In the data rows, the value 128 means zero.
Here are some numbered points:
[114, 119, 170, 90, 130, 131, 117, 127, 103, 153, 162, 123, 130, 124,
 108, 114, 132, 110, 137, 100, 108, 125] 0
[138, 126, 84, 164, 104, 139, 99, 128, 172, 116, 54, 153, 110, 132,
 154, 158, 179, 137, 118, 132, 182, 111] 1
[140, 143, 122, 136, 109, 127, 135, 152, 129, 97, 151, 88, 129, 108,
 98, 94, 133, 142, 122, 110, 112, 123] 2
[126, 146, 113, 128, 123, 122, 156, 130, 95, 158, 135, 115, 134, 118,
 98, 110, 135, 106, 135, 138, 127, 155] 3
[114, 133, 151, 169, 106, 139, 115, 107, 167, 139, 67, 126, 138, 112,
 138, 153, 139, 87, 149, 140, 164, 94] 4
[134, 112, 162, 154, 161, 133, 129, 140, 125, 136, 81, 118, 122, 118,
 169, 174, 148, 120, 121, 123, 152, 88] 5
[134, 181, 53, 174, 122, 107, 47, 183, 148, 98, 138, 112, 126, 117,
 120, 140, 165, 212, 78, 156, 94, 122] 6
[163, 149, 117, 125, 125, 106, 143, 124, 123, 144, 143, 123, 135, 117,
 110, 159, 142, 119, 135, 146, 126, 140] 7
[122, 132, 146, 132, 135, 111, 143, 140, 141, 128, 162, 114, 105, 128,
 128, 108, 115, 169, 129, 137, 122, 147] 8
[135, 159, 125, 137, 119, 101, 156, 109, 84, 134, 179, 115, 125, 101,
 133, 93, 79, 137, 124, 108, 83, 124] 9
[142, 140, 106, 142, 136, 124, 160, 141, 126, 164, 128, 109, 109, 129,
 96, 116, 120, 120, 133, 101, 109, 93] 10
[164, 85, 187, 110, 148, 125, 161, 56, 107, 161, 143, 112, 128, 129,
 121, 120, 70, 111, 133, 80, 109, 143] 11
[129, 131, 120, 140, 138, 135, 128, 117, 151, 133, 139, 124, 137, 119,
 109, 116, 118, 137, 131, 109, 118, 154] 12
[140, 117, 161, 140, 114, 112, 107, 141, 130, 135, 156, 112, 148, 127,
 113, 101, 122, 168, 115, 109, 95, 129] 13
[111, 110, 135, 109, 154, 118, 120, 151, 118, 145, 109, 146, 133, 126,
 150, 151, 132, 102, 124, 127, 107, 121] 14
[183, 123, 151, 144, 146, 112, 165, 111, 134, 136, 123, 128, 146, 141,
 117, 106, 100, 112, 141, 109, 131, 130] 15
[107, 138, 103, 176, 117, 136, 120, 149, 193, 115, 89, 135, 115, 132,
 142, 128, 146, 127, 147, 148, 138, 105] 16
[149, 124, 106, 124, 125, 118, 128, 145, 126, 108, 116, 134, 115, 139,
 119, 127, 140, 137, 123, 147, 128, 102] 17
[106, 141, 137, 131, 141, 140, 122, 124, 130, 141, 158, 144, 111, 124,
 133, 133, 150, 129, 120, 134, 115, 110] 18
[110, 151, 103, 190, 129, 99, 78, 146, 189, 113, 116, 151, 136, 133,
 148, 169, 154, 151, 134, 131, 157, 120] 19
[120, 162, 80, 130, 133, 126, 68, 139, 144, 114, 136, 143, 124, 127,
 119, 170, 152, 123, 89, 130, 116, 125] 20
[121, 110, 143, 106, 122, 118, 118, 117, 91, 145, 114, 140, 129, 106,
 128, 116, 144, 99, 100, 123, 105, 137] 21
[69, 158, 111, 104, 134, 119, 119, 160, 95, 152, 130, 104, 93, 134,
 106, 145, 129, 167, 134, 123, 122, 140] 22
[138, 140, 124, 122, 107, 92, 118, 142, 120, 138, 147, 135, 146, 141,
 120, 127, 142, 126, 102, 148, 80, 130] 23
[180, 85, 244, 0, 150, 113, 251, 71, 0, 179, 255, 107, 176, 87,
 58, 0, 23, 109, 163, 0, 33, 181] 24
[126, 156, 132, 156, 131, 131, 134, 149, 133, 123, 140, 143, 122, 120,
 140, 139, 157, 135, 155, 143, 134, 126] 25
[91, 122, 133, 165, 137, 114, 73, 156, 116, 131, 83, 123, 108, 107,
 151, 150, 198, 137, 153, 113, 121, 109] 26
[113, 117, 126, 117, 123, 110, 91, 147, 137, 129, 138, 103, 107, 145,
 112, 100, 138, 144, 144, 143, 140, 136] 27
[103, 131, 115, 139, 113, 139, 113, 148, 126, 125, 117, 116, 139, 147,
 154, 103, 136, 128, 94, 123, 144, 159] 28
[132, 126, 116, 136, 158, 129, 92, 118, 116, 134, 97, 109, 121, 123,
 151, 133, 128, 166, 111, 131, 109, 117] 29
[126, 157, 119, 102, 130, 127, 158, 149, 127, 129, 145, 141, 157, 121,
 121, 127, 71, 117, 144, 80, 135, 135] 30
[137, 120, 117, 139, 120, 156, 119, 146, 112, 124, 129, 106, 113, 136,
 134, 120, 107, 112, 138, 154, 96, 121] 31
[137, 97, 139, 124, 132, 142, 126, 107, 145, 108, 163, 137, 104, 126,
 135, 121, 119, 93, 114, 101, 129, 114] 32
[96, 113, 110, 138, 152, 119, 128, 139, 123, 93, 132, 138, 141, 121,
 155, 146, 137, 137, 167, 137, 95, 115] 33
[125, 82, 192, 116, 129, 120, 190, 100, 119, 164, 110, 121, 132, 137,
 120, 91, 76, 82, 141, 86, 94, 120] 34
[139, 94, 135, 118, 138, 110, 151, 101, 86, 99, 131, 157, 139, 105,
 116, 132, 123, 94, 132, 66, 88, 131] 35
[151, 115, 156, 114, 154, 129, 129, 111, 116, 171, 92, 110, 151, 140,
 152, 137, 103, 111, 135, 102, 149, 145] 36
[159, 126, 113, 157, 138, 98, 162, 135, 156, 127, 121, 110, 117, 133,
 116, 112, 106, 130, 130, 125, 158, 144] 37
[128, 133, 119, 127, 132, 126, 116, 145, 156, 133, 143, 129, 122, 119,
 133, 127, 127, 135, 124, 136, 140, 143] 38
[99, 136, 81, 102, 130, 90, 90, 173, 109, 114, 122, 132, 85, 125,
 130, 171, 184, 122, 112, 120, 107, 98] 39
[74, 136, 111, 144, 112, 123, 91, 132, 98, 137, 80, 146, 118, 156,
 119, 146, 157, 126, 102, 142, 152, 127] 40
[131, 145, 105, 157, 105, 116, 145, 130, 142, 100, 117, 117, 124, 102,
 133, 116, 85, 185, 138, 120, 110, 147] 41
[115, 125, 135, 141, 130, 110, 144, 100, 131, 113, 117, 118, 118, 133,
 126, 125, 135, 130, 116, 140, 146, 136] 42
[122, 119, 124, 148, 112, 107, 81, 173, 157, 119, 78, 125, 110, 142,
 106, 154, 143, 99, 142, 160, 154, 112] 43
[130, 126, 115, 139, 112, 126, 157, 135, 141, 123, 129, 137, 108, 128,
 143, 132, 114, 158, 112, 126, 147, 128] 44
Which point above is nearest to each new point, looking only along the 3 directions in which the numbered points spread most? Its number follows each.
[148, 115, 122, 145, 132, 122, 113, 124, 156, 115, 117, 110, 130, 115,
 135, 121, 128, 149, 114, 140, 141, 111] 44
[93, 114, 98, 219, 103, 144, 30, 156, 222, 79, 0, 148, 89, 146,
 178, 194, 211, 107, 98, 200, 206, 64] 1
[117, 131, 145, 129, 163, 149, 115, 121, 91, 129, 132, 129, 149, 118,
 114, 116, 157, 135, 140, 171, 95, 146] 18
[109, 113, 139, 132, 145, 141, 140, 122, 88, 152, 135, 112, 96, 135,
 137, 133, 128, 126, 111, 116, 117, 111] 21
[98, 145, 107, 137, 149, 103, 122, 153, 103, 125, 155, 124, 107, 111,
 134, 144, 147, 181, 128, 140, 103, 111] 22
[131, 146, 127, 109, 142, 114, 147, 166, 114, 131, 145, 119, 127, 136,
 139, 113, 142, 150, 121, 128, 118, 143] 23
[113, 137, 104, 119, 126, 123, 135, 134, 119, 137, 144, 161, 130, 109,
 119, 117, 113, 103, 129, 123, 100, 151] 3
[105, 146, 141, 114, 129, 96, 119, 156, 113, 138, 127, 110, 123, 112,
 130, 132, 150, 113, 159, 133, 118, 129] 18
[118, 111, 155, 118, 123, 122, 132, 148, 116, 119, 110, 121, 125, 128,
 114, 110, 80, 127, 106, 122, 156, 137] 32
[151, 132, 112, 117, 141, 144, 162, 104, 120, 131, 131, 123, 152, 154,
 122, 145, 97, 81, 100, 118, 112, 137] 32
[105, 116, 120, 131, 135, 143, 126, 158, 120, 108, 85, 142, 129, 149,
 150, 156, 119, 95, 147, 135, 181, 117] 5
[120, 126, 114, 109, 158, 127, 155, 140, 105, 129, 180, 141, 142, 131,
 107, 105, 151, 169, 123, 104, 92, 144] 13
[135, 129, 159, 103, 142, 115, 132, 125, 137, 133, 128, 117, 122, 129,
 145, 128, 124, 132, 132, 137, 130, 125] 32
[132, 143, 126, 148, 133, 133, 102, 106, 164, 112, 101, 102, 133, 144,
 152, 156, 122, 131, 155, 165, 159, 89] 16
[149, 119, 137, 134, 127, 126, 143, 131, 146, 156, 136, 124, 114, 116,
 129, 106, 113, 128, 120, 91, 82, 132] 30
[134, 113, 144, 159, 127, 145, 150, 144, 140, 139, 119, 135, 147, 142,
 127, 134, 100, 115, 136, 126, 141, 112] 42
[123, 144, 132, 149, 148, 122, 135, 97, 164, 117, 145, 123, 141, 119,
 100, 143, 151, 149, 112, 142, 104, 105] 38
[104, 127, 127, 90, 153, 137, 134, 129, 119, 151, 175, 129, 145, 131,
 114, 107, 110, 106, 121, 103, 113, 124] 0
[116, 131, 108, 151, 81, 151, 128, 137, 137, 101, 77, 139, 112, 136,
 168, 153, 165, 105, 114, 144, 159, 133] 43
[142, 132, 136, 106, 130, 122, 126, 137, 100, 134, 131, 141, 131, 112,
 124, 124, 135, 160, 118, 115, 128, 130] 3
[124, 123, 159, 111, 141, 133, 123, 108, 139, 158, 143, 133, 128, 103,
 123, 101, 151, 151, 118, 106, 122, 145] 3
[166, 108, 120, 129, 112, 151, 143, 104, 156, 108, 106, 118, 147, 164,
 95, 104, 116, 151, 144, 124, 152, 124] 37
[157, 86, 143, 144, 141, 138, 101, 116, 123, 123, 126, 139, 139, 119,
 117, 143, 154, 137, 138, 123, 156, 126] 42
[149, 114, 144, 173, 106, 114, 133, 173, 180, 114, 116, 120, 154, 122,
 125, 129, 129, 115, 122, 158, 119, 124] 44
[103, 129, 107, 138, 134, 129, 132, 120, 126, 137, 143, 137, 109, 112,
 100, 135, 136, 131, 106, 120, 82, 142] 23
[124, 147, 109, 151, 114, 137, 104, 102, 153, 101, 73, 129, 95, 145,
 151, 160, 135, 137, 151, 143, 176, 104] 16
[135, 139, 110, 154, 126, 133, 127, 151, 100, 112, 101, 99, 91, 160,
 127, 135, 157, 114, 106, 125, 126, 150] 29
[103, 133, 130, 112, 128, 127, 116, 104, 87, 131, 101, 134, 117, 136,
 132, 139, 172, 155, 130, 91, 135, 118] 14
[149, 121, 100, 101, 136, 115, 130, 120, 118, 149, 131, 139, 125, 120,
 90, 110, 119, 123, 108, 139, 89, 134] 3
[112, 153, 131, 161, 140, 146, 66, 132, 148, 132, 87, 123, 87, 156,
 155, 211, 162, 133, 130, 146, 148, 89] 43
[143, 95, 114, 120, 150, 122, 106, 128, 128, 108, 85, 120, 122, 147,
 141, 124, 123, 124, 146, 120, 114, 134] 42
[85, 156, 127, 167, 130, 146, 77, 156, 140, 109, 93, 138, 123, 137,
 157, 145, 153, 117, 141, 141, 157, 112] 43
[155, 120, 156, 125, 99, 126, 154, 151, 109, 159, 166, 122, 127, 119,
 100, 114, 107, 108, 130, 93, 111, 115] 30
[139, 106, 129, 104, 133, 133, 118, 132, 114, 148, 118, 129, 153, 127,
 135, 106, 97, 119, 133, 139, 125, 112] 32
[140, 141, 115, 134, 115, 137, 114, 156, 104, 153, 157, 100, 103, 102,
 134, 82, 110, 139, 92, 109, 108, 137] 13
[141, 101, 163, 118, 122, 154, 169, 110, 141, 133, 133, 137, 143, 134,
 124, 119, 125, 88, 132, 125, 153, 115] 36
[143, 128, 113, 114, 115, 131, 104, 128, 121, 153, 150, 120, 153, 111,
 120, 120, 130, 109, 137, 117, 106, 145] 3
[144, 137, 154, 113, 106, 131, 137, 118, 121, 110, 124, 151, 140, 145,
 127, 131, 140, 107, 134, 124, 150, 123] 32
[150, 144, 119, 130, 112, 119, 115, 151, 159, 112, 129, 139, 123, 135,
 127, 143, 92, 122, 137, 145, 140, 145] 44
[131, 135, 156, 92, 120, 122, 144, 111, 137, 136, 116, 135, 146, 132,
 99, 129, 109, 119, 132, 105, 153, 130] 32
[181, 98, 180, 11, 167, 126, 211, 77, 40, 174, 255, 95, 157, 110,
 79, 45, 71, 122, 184, 53, 15, 155] 24
[126, 125, 93, 129, 140, 131, 138, 160, 107, 133, 161, 97, 95, 121,
 124, 126, 108, 137, 137, 122, 101, 151] 13
[152, 107, 132, 186, 102, 136, 111, 142, 162, 119, 60, 142, 127, 154,
 131, 141, 124, 159, 116, 167, 187, 115] 16
[136, 136, 153, 159, 140, 125, 128, 109, 122, 122, 116, 146, 108, 127,
 155, 133, 154, 108, 122, 137, 151, 92] 5
[131, 81, 164, 84, 127, 136, 200, 86, 116, 167, 137, 99, 142, 117,
 108, 90, 59, 90, 159, 117, 89, 108] 11
[96, 79, 190, 159, 148, 149, 147, 99, 177, 147, 52, 108, 139, 156,
 145, 155, 68, 65, 129, 132, 200, 120] 4
[141, 150, 115, 107, 130, 111, 140, 108, 132, 124, 171, 142, 137, 102,
 97, 117, 131, 93, 115, 133, 105, 122] 3
[129, 97, 140, 124, 125, 142, 123, 126, 155, 141, 123, 154, 129, 137,
 104, 151, 100, 115, 135, 124, 157, 119] 42
[100, 117, 171, 214, 115, 197, 61, 99, 226, 57, 0, 112, 118, 167,
 178, 215, 165, 83, 134, 184, 255, 92] 1
[131, 113, 159, 118, 124, 94, 121, 100, 127, 135, 110, 116, 131, 108,
 124, 122, 116, 123, 106, 140, 104, 142] 32
[186, 84, 198, 0, 180, 124, 255, 51, 16, 217, 237, 118, 171, 115,
 78, 11, 1, 66, 147, 4, 0, 196] 24
[122, 125, 127, 116, 131, 120, 134, 136, 138, 127, 120, 124, 114, 122,
 128, 82, 127, 149, 110, 117, 134, 110] 7
[131, 114, 130, 142, 110, 116, 158, 92, 146, 131, 167, 117, 118, 123,
 105, 71, 109, 129, 137, 122, 115, 139] 30
[114, 106, 112, 136, 138, 124, 130, 118, 117, 150, 149, 130, 93, 128,
 116, 98, 106, 119, 136, 116, 103, 123] 3
[120, 100, 124, 164, 132, 173, 110, 103, 140, 103, 76, 123, 159, 153,
 168, 136, 124, 130, 123, 102, 171, 120] 4
[133, 126, 172, 121, 145, 150, 150, 107, 153, 133, 94, 133, 145, 147,
 150, 129, 95, 116, 139, 140, 168, 120] 36
